128 stands for zero in the data rows.
Here are some points:
[118 140 132  85 128 124 142 167  94  87 102 133 127 155 112 168  94 111
 155 159 137 170 121 181]
[132 100  97 148 134 139 117  96 140 154 137 130 121 104 148 103 160 130
 118  87 124 117 141  83]
[113 121  96 119 137 144 139 124 123 129 143 135 135 121 133 124 133 114
 139 114 130 138 134 118]
[156 110 182 188 148 112 108 124 166 143 104 118 107 127 138 104 140 153
  83  87 131  87 134 122]
[132 140 132 131 138 123 124 134 126 131 126 117 126 143 122 146 121 118
 126 153 131 122 131 140]
[142 126 140 167 122 120 131 110 158 148 129 117 132 120 155 102 148 146
 111  92 128  97 147  94]
[133 111  87 127 121 129 137 106 134 137 151 140 136 109 129 116 154 132
 122 126 133 120 130  92]
[108 112  81 135 125 147 132  93 152 147 170 153 145  65 159  92 174 138
 131 113 122  99 119  66]
[121 131 124 158 112 141 133 118 137 145 144 131 122 118 155 108 159 136
 109 105 122 115 132  89]
[108 118  72 114 110 162 147 110 121 144 172 157 143  88 171  79 200 134
 121 130 120 109 150  66]
[128 106  93 118 107 149 131  90 134 145 158 149 154  86 156  94 187 133
 127 111 126 113 145  74]
[111 141  92  60  88 145 157 131  99  98 143 151 147 137 135 138 118 102
 168 167 127 171 128 144]
[104 137 107  78 104 133 151 142 102 111 112 129 131 142 126 141 100 115
 160 157 138 167 119 151]
[112 136 109  67 120 138 162 146  83  84 129 151 147 151 128 158 113 102
 154 178 130 183 124 162]
[159 119 214 233 192  96  82 135 159 157  85  76  92 162 109 125  89 142
  79  54 141 101 142 150]
[127 108  87 136 139 135 132 102 128 151 149 136 121 106 146 103 156 130
 132  98 129 119 142  89]
[149 124 149 144 136 100 128 129 148 115 111 119 135 127 114 135 113 127
 124 105 135 125 114 128]
[145 139 145 118 118 107 133 155 134 122 105 112 110 158  94 162  84 137
 145 158 128 144 104 174]
[126 127 116 108 128 136 143 143 126 129 111 131 130 130 106 137 111 124
 133 154 135 139 123 148]
[148 141 169 161 161 104 113 147 124 124 103  92 114 159 107 152  81 124
 116 119 130 139 109 151]
[128 116 125 149 149 133 130 120 137 144 136 122 120 120 132 116 136 127
 117  95 130 116 137 115]
[134 121  80 111 101 138 147 113 135 130 149 146 133 110 125 124 141 134
 142 150 121 125 111 109]
[129 137 111 138 121 131 133 114 141 153 155 133 132 122 147 112 152 130
 146 124 115 111 136 106]
[108 155 112  80  98 142 142 136 114 104 117 137 143 131 118 149 126 115
 146 172 138 151 113 162]
[131 130 161 161 141 127 101 113 146 140 107 107 122 130 124 115 121 149
 103 116 126 128 133 127]
[150 147 174 131 131  98 128 169 133 104  79 105 117 182  77 182  47 122
 143 161 135 165 106 205]
[123 115  99 113 114 119 148 129 128 118 145 141 149 116 144 138 131 112
 150 135 112 131 129 121]
[121 142 138 104 128 127 145 150 114  96 124 127 137 155 123 160  98 124
 143 155 121 153 113 161]
[140 129 186 160 155 110 104 149 134 132  88  96 106 163 100 150  95 140
 114 128 140 143 115 173]
[131 124 156 184 128 122  98 108 144 160 133 116 128 115 136 118 146 149
 100  83 134  99 134 102]
[138 114 130 128 130 128 122 122 120 144 130 128 121 139 116 124 111 118
 125 117 126 131 146 142]
[160 116 163 166 150 120 110 108 144 149 108 117 125 131 125 138 139 142
  91  97 134 105 135 120]
[137 131 171 160 143 116 108 127 142 155 103 101 110 143 120 126 112 140
 115 107 141 115 130 140]
Here are 12 more points, each followed by its number:
[124 145 137 119 128 129 143 141 108 101 119 141 135 155 130 163 113 123
 139 149 128 149 123 154] 0
[137 132 155 180 128 125  95 109 174 159 121 105 124 103 140  93 157 157
  84  92 140  77 131 102] 1
[128 132 141 128 138 122 128 137 127 119 115 131 122 140 124 149 103 124
 139 129 129 143 129 145] 2
[103 150  94  62 110 145 154 136  87  93 128 141 144 138 116 140 114 112
 170 190 126 187 125 158] 3
[130 113 120 154 118 137 127 100 163 138 155 148 127  87 157 104 180 151
 102 101 130  80 131  83] 4
[158 132 199 180 164 102  96 143 143 119  97  80 104 166 106 134  82 136
  76 102 138 118 118 155] 5
[106 135 138 110 145 129 139 154 114 126 109 124 124 152 117 154 107 108
 150 144 130 148 136 167] 6
[117 140 108  92 121 138 152 136 120  98 143 156 135 124 127 148 144 117
 149 154 133 137 117 145] 7
[121 134 118 112 140 134 132 130 102 128 147 134 135 127 126 120 148 115
 149 141 124 138 132 121] 8
[148 147 187 184 155 101  80 135 138 140 105  90 107 135 117 127 112 146
  94  93 136 110 127 145] 9
[137 129 156 173 151 118  94 123 151 164 114 102 119 124 137 110 125 141
  94  91 138 111 139 111] 10
[149 104 139 166 137 119 111 101 146 155 129 112 124 109 131  90 145 143
  99  96 119  93 126  95] 11
Which of these numbered points is nearest to each point below, ignoring the 2 directions in which the first points spread most? Its number follows each.
[130 146 133 100 137 126 137 150 114 106 111 133 126 155 119 164  90 117
 152 144 129 159 125 160] > 2
[136 159 200 132 159 101 115 178 124  98  87 107 105 181  88 181  69 121
 134 151 140 148 109 215] > 7
[119 144 117  77 111 132 151 139 126 104  97 133 136 142 125 134 103 108
 142 155 144 168 130 151] > 10
[158  94 115 174 111 122 116  82 160 165 160 130 132  84 157  74 186 149
  98  81 117  72 152  66] > 11
[132 122 131 110 131 116 129 129 108 124 121 116 131 131 116 130 114 120
 142 143 121 140 115 136] > 11
[125 104  84 157 103 154 132  72 172 148 182 170 130  58 183  82 226 157
  93  87 119  64 141  35] > 4
[111 132  78  83  96 157 154 110 112 101 160 164 150 106 158 135 165 112
 150 144 129 147 133  95] > 0
[129 122 122 139 122 138 138 114 132 114 149 132 137 118 132 118 129 138
 114 123 116 121 122 113] > 5
[128 119  90 136 132 144 130 102 123 136 165 146 138  96 153  83 190 124
 124 117 119 108 150  62] > 8
[ 90 154  94  42 121 139 179 170  84  84 114 153 139 164 111 192  94  82
 191 192 125 199 122 199] > 6
[106 147 144 100 137 119 128 156 127  98 103 127 131 143 106 178  78 110
 160 163 128 166 105 181] > 2
[109 159  71  47 101 143 168 145  77 100 155 160 157 151 123 156 112  83
 202 193 119 180 120 156] > 8
[129 150 131  79 125 120 151 160 106 114 119 122 139 163  92 171 104 116
 159 162 138 171 113 178] > 8
[121 119  56 122 112 162 123  88 118 150 193 154 148  59 172  73 207 140
 117 114 124  93 138  51] > 9
Now 12 new points, numbered from 0 again:
[106 145  79  26 100 131 180 140  74  78 126 154 159 140 114 169 107  87
 190 200 115 198 104 166] 0
[155 109 170 221 164 127  75 100 158 164 121  83 110 113 135  85 141 153
  60  61 123  69 129  85] 1
[104 139  75  41  83 144 166 129  98  87 148 173 136 123 131 137 143  98
 174 150 114 162 131 141] 2
[148 128 166 148 115 122 107 131 128 123 107 115 110 147 121 125 103 143
 118 122 126 124 121 143] 3
[110  99  43 110  90 155 155  82 143 146 187 174 158  61 166  71 199 125
 135 121 109  91 150  56] 4
[130  91 140 201 136 128  99  98 181 176 140 108 121  77 161  72 172 169
  74  71 119  50 141  58] 5
[143 121 132 166 127 139 111 100 146 129 142 134 134 109 156 103 165 138
  99  87 134  96 142  80] 6
[151 120 163 160 150 101 106 137 144 139 105 101 113 152  99 146 104 140
 107 115 142 123 120 146] 7
[113 148 127  71 109 136 146 160  97  89 106 137 135 156 110 178  96 110
 169 172 127 175 114 175] 8
[125 142 104  96 104 145 158 119 115 124 144 138 137 129 151 132 135 126
 143 156 126 143 133 122] 9
[147 117 167 212 145 123  83 110 176 171 128 102 105 120 126 112 118 161
  85  72 123  75 122  98] 10
[ 91 145  58  33 100 160 169 124  77  89 146 166 161 121 130 135 137 109
 180 199 128 196 123 144] 11
The same question for these:
[106 110  45 105  98 170 147  73 126 142 190 159 151  61 168  63 207 147
 127 130 118 110 144  44] > 11
[110 149 130 103 132 113 127 154 107 112 112 121 124 150 102 150  97 127
 150 165 132 165 110 168] > 11
[116 111  78 102  93 135 153 105 129 127 174 177 143 105 169 108 177 126
 128 124 130 124 148  84] > 6
[156 117 197 215 175 114  70 116 160 158  99  76 107 135 120 109 114 149
  74  67 128  92 124 118] > 1
[125 114  90 141 118 146 122 105 143 156 168 142 129  96 138 104 152 141
 126 114 120  99 123  84] > 10
[127 110 153 187 148 139  86 124 139 156 121 111 111 111 143  91 144 156
  74  93 141  97 141  93] > 1
[136 131 187 147 137 105 123 139 125 140 106 104 114 162 120 137 105 143
 108 129 123 137 127 161] > 9
[160 108 207 210 160  91  83 116 173 150 110  88 102 135 135 117 122 157
  73  62 135  78 143 127] > 6
[147 142 194 134 128 104 109 160 120 104  77 108 102 179 101 168  66 133
 132 142 126 151 113 187] > 3
[112 105 115 147 125 138 124 115 146 149 141 125 143  92 148  96 157 142
 120 117 123  91 126  93] > 5
[130 128 163 141 149 124 106 153 127 126 109 117 109 140 104 163  90 145
 136 139 138 128 104 166] > 10
[130 123 136 133 120 140 116 117 138 132 123 129 126 125 132 127 139 134
 127 114 127 119 130 120] > 8
[111 135  77  60 114 139 165 144 105 105 150 154 139 124 120 155 131 103
 161 178 132 154 114 145] > 7
[126 109  98  95 104 137 142 108 118 115 160 138 146 110 149 114 158 119
 136 128 125 120 133 114] > 6
